Rotation paths and how fast each direction turns (degrees a step):
Each turn is a multiple of 5 degrees from 10 to 175, or 0.
Each row of a path follows its step; steps can be skipped.
Rotation 1:
step 2: [  0  -7   7 -40 -23  22  -2 -12   5  -7  10   5 -15 -13  -7 -13 -23   7
  -1  -2   3  23 -18 -33  14   4   7  20 -43 -23  38  -6   3   6 -26  -4
  -6  -2  23   1 -32  11 -28 -33   3 -24   0]
step 3: [ -5   5 -15   7  12 -12   8 -12  41  16  26 -18 -19   8  -4  15 -21  12
  -4 -28  -4   4  -8 -13 -11 -16  43   7 -36  15   7 -22 -39  11   1  11
 -33 -12 -14   0   2   3  -5 -19  -2 -17  35]
step 4: [  6  11 -29  40  -2 -28  22  -8  -3  -8   6 -22 -14  -3  -6   1  20   8
   7  -6  17 -21  -6   7 -32 -14   7  -6  21  17   3 -24 -22  -6  -2   6
 -11  15 -16  -6 -14   9  46  14  46  23  19]
step 5: [ -3   6 -10  -5   3   1  11  12 -38  -3 -21 -36   4 -20 -16 -34   1  29
  19  -5  39   0  -7   0  -9  11 -26  21  10 -37  11  12  18  15  15  -1
  32   8   5   2 -15   7  28  -4  25  23 -12]
step 6: [ 10  -5  -8 -13  25   0 -22  26 -11   1  15 -20 -18  14 -10  -4   9  32
 -31   2   2  23 -19 -17  17   3 -22  38 -38 -39  10  17  16  23  -8 -11
  -5 -11   6   9  13  -4  -1 -16 -34 -10 -15]
step 8: [ 33   6 -24  15 -11 -10 -14 -42  -4   8 -20  18   5 -37   4 -21 -15  -3
  -8 -16 -12 -25  19 -11 -18  15  21   2  12  -2  16 -26 -21 -29   3   0
 -12   0  31  -6  -9  11  14   5  45   0   0]
step 9: [ 30  40  18  13  13 -11  35   1   1   5  -5 -18  18 -20  19 -21 -29  19
 -13 -20  26 -12   2 -17 -43  21   6  20  17 -27  15   2 -13  19  13  -2
  22   6  14   1   1 -13 -24  -7  -7  10   1]
step 11: [-18 -25  -6  11  17  15 -30 -10  -9 -15 -15  25  12   9  -5 -13  21 -18
  26  10  17 -19  -4   1  25 -22   0  37 -36   4  12  13  14 -21  -5  -2
 -33 -15   6  -7 -14 -26  34   9   7  28   7]
step 12: [ 24  15 -43  -9  -4   8 -32   8  14 -19  -9  39   0 -28  -3 -32 -22   1
  -3 -13  -1 -25 -23  15  27  24  11  21 -11  12  11 -13   8  16  26  -4
 -15 -11   9 -15 -23 -14 -11  -8  14  -6 -20]
step 13: [ 16  41 -22  15 -10   0  19  10  20 -15   4  26  -3   9 -28  -7 -37 -14
 -45  -8   2  16  -7 -15 -35   8   3  -4   3  -6   8  -9 -11   6   9 -11
   4  21 -27  -6  -4   1 -22 -46  -9 -10  -8]
Directions:
[ -6  -6  -6  -3   1   2   4  -6   5  -6   6  -1  -2   2 -10  -4  -1   5
   1 -11   0  -3 -12   6   3  -6  -1 -11   0  -1   6   1   5   5   1   6
  -1  11  -8  -5  -8   2   4  -6  -4   1   1]	35
[ -9  11  -7 -11   0  -3   6  10   6   8  -4   1  -5   3  -8   5   8  -4
  -4  -4  -1   4   0  -1   1   4  -7   6   0  -1   3  -4   1  -3   5  -2
   2  -7  -4   0  -8   5   6   5   6  -5   9]	35
[ -4 -13   2  -3  10   0  -3   7  -2  -5  -1  -6   0  -1   5  -1   7  -4
  -1  -4   7   2   7  16 -11   2  -4   8   1   1   2   6  -1   3  -6  -1
   3   0  -5   3  -7  -6   4   3   0  -4  -8]	70
[  1   1   8   8   2  -8  -4   5   8   0   6  -3   0   7  -1  -3   9  -5
 -11   0   0   3   2   0  -1  -1   0 -11   0   5   0  -3   3   3   0  -5
  -6  -8  -9  11   3   0  -1 -12   4  11   1]	110
[  8   3   4   2  -4  -6  -1  -1 -11   5  -4   7   1  -7   0  -8   7   1
  -2  -6  10  -4  -4   5  -5   1  -5  -6  -3  11  -5   0   5   4   4   0
  -2  -4  -1 -15   0   6  -3   2   8  -3  -2]	95
[ 5  9 -7  7  3 -8  2  2  7  3  8  7 -8 -9  1 17  3  1  1 -2  0  4 -3  5
 -1 -1  0  0 -5  3 -1  7 -3 10 -1 -4  6  4 -1 -2  6 -5 -3  3 -8  4 -5]	115
Rotation 2:
step 0: [ 18  -2 -13   8  -4  35   4  17  21  14  19  20  15  -6   6 -16  12 -21
 -13 -17  -7   8  -5 -24   6  26   5   4 -56   9  -8 -25  19  34  -9   3
  27  -2 -12 -34  14 -10  22 -20  -1   5 -21]
step 1: [ -4  31   2   2 -21 -19   5  13  -8  31  18 -27 -15 -18 -23  16   8  -1
   3   5   2  -1 -18 -27 -19   8  24  11 -17 -27  11  -7  14  20 -14  17
 -10  18 -17  -8  59   5  -7 -13   0 -32 -16]
step 5: [ 39 -15  21  -8  -2  24   5  -2 -21 -14   7  20  15   2   8  44  21 -22
  -9 -14 -19 -26   3 -12  32  17   7   5  -9  -3  17   2 -30 -18 -24  13
   5   5 -12 -21   9   1 -22 -20  17  12  37]
step 6: [ -2  -1  23   0 -11  18  -8  34 -49  -3  16  13 -16  11 -26  15  -3   8
 -31  27 -30  -3   7 -21  32  16  18   5 -15  38   7 -19  18  20  -3 -31
  -7   6  15   3  17  -5  -3  12   2  -5   1]
step 7: [ -4  -7   7  41 -11   1 -22  15 -25  33   0   7  31  -9   1  13   3  36
 -35   5 -10  10  -4   9 -29  23   9  26 -19 -17  -1  31  -1  17 -27   2
  -7  11  37  -1   1 -10 -20 -10  -8  15  -4]
step 8: [-11  -3  21 -10   7  11  -6 -28 -29   4   0  42  20  11  12  -3  -6 -13
  21 -16 -12   2 -23   5   1  27  32   2  -1 -45   2  -6  31  -2 -44 -11
  -7   9  -9 -19   3 -23  -2  -1 -28  -2  16]
step 9: [-37  13   7  -6  26 -23   5   9 -18 -10   1  24  -1 -18 -49 -14   4  18
  -1 -11 -24 -24 -21  15   4   3  23  26 -44  14  -7 -15  10   8  -1   1
   1  -4 -29  13 -22  -3 -15  -7 -13 -24  13]
step 10: [  5  27 -15  -5 -17 -39 -17  -6 -12 -20  -7   7  22   4 -17  -8   8   5
 -12  -7   2 -29  -5  -8  15   4  -7  52  -6 -35   0  32 -18  27   3 -21
 -23   3  -6   2  -8  12  -4 -22  10  37  17]
step 11: [  7  25  10 -26 -44  -4 -11  -1  23 -17  -4  29  15 -10  31   1   3  -9
 -15   9 -49  18   0  15  30  17  -7  24  -7 -18   3 -29  18  -2  14 -16
   2 -15 -19  -7  -1 -29  -8  11  -1  17  14]
step 12: [ 11   2   6   2 -11  -9  -5  29  15   2  28 -13   9 -19 -23  13  10  19
  -7 -29 -58   5  -1  11 -11  25  34  -8 -20  -1   1 -19  -4   6   7  -5
 -20 -18  -9 -26 -17   9  23 -22  28   5 -26]
Directions:
[ -3   0 -11  -2  -1  -1   1  -5   0  -2   6  -4   3   6   4 -11  -2  -1
   0  -1  -1   0  -9  -2  -6   8   6  15 -10  -6  -9  -1  -1   5   4  -1
   2  -2  -4   0  -2   3   3  13  -3  -5   5]	35
[  6  -7   5   2   6   2 -10   1   4  -6   4   1   7   3  -1  -6  -1  -7
   1   1   0   0   1  -1   2  -5  -6  -3  -5  -8  -5  12   0  -1  -5   7
  -3  -1   1  -7   2  15  -3   0  -4  14   3]	135
[ -1  -9  16  -1  -1  -5   1 -11   1   5  -2   2  -2   2  12   0   6  -9
   0  -4  -2   9 -12  -2  10  -1   5   1   0   1   3  -2  -1  -7   1  -5
   5  -7  -1   1  -5   4  -5   0   4  -3   0]	120
[ -2  -8   2   1   7  -3  -1   4   5  -2 -11   4   5   1  -7   5   6  -3
   8  -3   0  -3   1  -1  -1   5   1  -3  -5  -2   2  10   3   0   9  -3
  12  11  -7  -5   6   0   9   2   5  -9   4]	85
Rotation 3:
step 0: [ 43  25  29   5   9  25   6   2   0  23  14 -16 -11 -17  -4 -17  22  16
  37 -16   3   5   7  16  19  42   1  31   7  -6   9 -10  -8   5  -3 -10
  13   9  20 -10  15   7   2 -45 -11 -10  24]
step 2: [  8 -16 -15   9 -30 -11   9  -3 -22  19  19   2  25   3  20  26 -25   2
  38  -8   0  12 -20 -21  34  22 -18  -2 -18  19  -1  34  -6 -17  10 -21
 -14   3 -21   0   8 -15 -17  24  19  34 -14]
step 4: [ 10  -8  -3 -19  12   4 -33 -25  29   3  10   6  24  -7  10   7  15  -6
 -18 -22   1 -57  19  25 -35   3  -4   1  16  -9 -25  20 -22  -5   3  14
   1  -2 -16  17  47  -8  10   7   6   9  -6]
step 5: [ -8  11   6 -14  19  12 -23 -16   1  40  10  -7  -8 -10  -1  -2 -14  -5
  29   0 -28  28  -8  28   4  24 -12   8  -1   3 -33  12 -32   9 -39  -4
   6   1  -4   1  49  -7  -7  -4   4  -8  38]
step 6: [  9  33  -8  13   9  30 -21 -17  -6   7  -6  11  -4   3 -12  -7  -4  -4
  26 -24 -26  18  32   0  10  12   2  24   9 -10  38  21  13  26  -3  24
 -29  12  11 -21 -11   7 -15 -17  37 -15  30]
step 7: [ 33 -25  16 -13 -18 -13 -14  -9  -9  13  -8   4  21   3  18  25   6  27
  16  -3   1  -7  20   2   6  19  -9  23  22 -25  38  43  29 -14   1 -10
 -11   5  18   1 -14 -25 -11   5   5  43   5]
step 8: [ 10 -16   2 -17 -18  -9  10 -12 -15   1   0  17  -6  -3  42  11 -12 -32
  41   0   2  -6 -29  24  28  51   5  11  -1  -4 -16  -3 -10 -32  36  -7
  -8   2  21  17 -16 -10  -2  -7 -17  -4   8]
step 10: [ -1   7   4  -7  15  -2  20   9  12  24  19  -3  32 -13   1  14   1 -14
  -3 -14 -19  11  11  18 -11   2  -5  39 -11  -6   3  10   4 -14 -10  -3
  34 -23 -38  17  64  -2 -22  15  12  28   4]
step 11: [-44  19  -7 -14   4  28 -17  12   3  17  48  23  11  24   0 -11 -23 -24
  31 -16 -19   0 -15  15  -8   7  -6  -2  32  -3  11  13   2  20   7  30
   0  -6  -3  19   9  -6 -27  -5  16  -2  30]
step 12: [ 23 -15  34   8  -4  27 -47 -11   0   9  13  15  18  -4 -10   0  15  13
  28 -39   7  -7   1  -2 -22 -15  -8 -14  -8   2  27  25 -14  14 -10  -6
 -29  12  17  11  -5 -37  -9 -34  11   8  16]
Directions:
[11  1  7  3  7 -9  3 -3 -7 -1  5 -8 -5 -1 -4  4  0 -2 -2  7 -2  2 -5  0
 -3  3 -4  1  1 11  5 -2 -8 -4 -9 -4  8  4  1  8  1 -8 -3  1  4 13  2]	140
[ -3  -5  -2   4  -7  -1   2   4 -11  -1   3   9   3  -2   5  -2   3  -8
  -1   7   0  -8   0  -3   7   3  11   9   0   0   3  -8  -2  -2  -3  -4
  -4   8 -14  -5   2   1   4   1  -4   7  -8]	55
[ 10  -7  -3   3  -7   4   4   0   0   7  -4   3  10   4  -3  -2   5   7
  -2  -4  -2   1   4  -2  -9  -5  -5  -1   3   3  -3  10  -8   8  -1 -12
   0  -2  -7  -1  -4  -6   6   9  -8   3   2]	140
[  8  -1   3  -1  -5   0   1   4  -2 -11  -5   3  -4  -4   9   6  -1  10
   5  -3   4   7   4   8  10   8  -1  -2   4   8   5   0  10  -2   3  -7
   6   6  -1  -3  -7   3   9   4   4  -4   1]	55
[  1   4  -1  -1   5   2   0 -12   9   6   5   1  -4 -10 -11   4   4   3
   2  -2   6  11  -5   2   0   2   6  -1  -5   4   9  -2  -4  -1   6   3
  -7  -2 -12  -7  -9  -4   3  -2  -3   0  -4]	115
[ 10   2   1   6   9   7   1   4   1  -3  -7   4  -4   2  -5  -2   1  -9
   3  -8  -7   3  -2 -11   0  -1   2   0 -12  -8   1   2   4   2  -2  -9
   4   0   2  -7   2   3   5  -3  11   3  -9]	110
[ -3   0   8   2   2  12  -1  -1  -3  -5   7  -1   4  -2  -2   2   0  10
   1  -8   2 -11 -14  -3   7  -5  -4   0  -5   5  -8   3   3   5  -7   7
   3   3 -10   8  -1  -1   0   4   5  -4  -4]	40
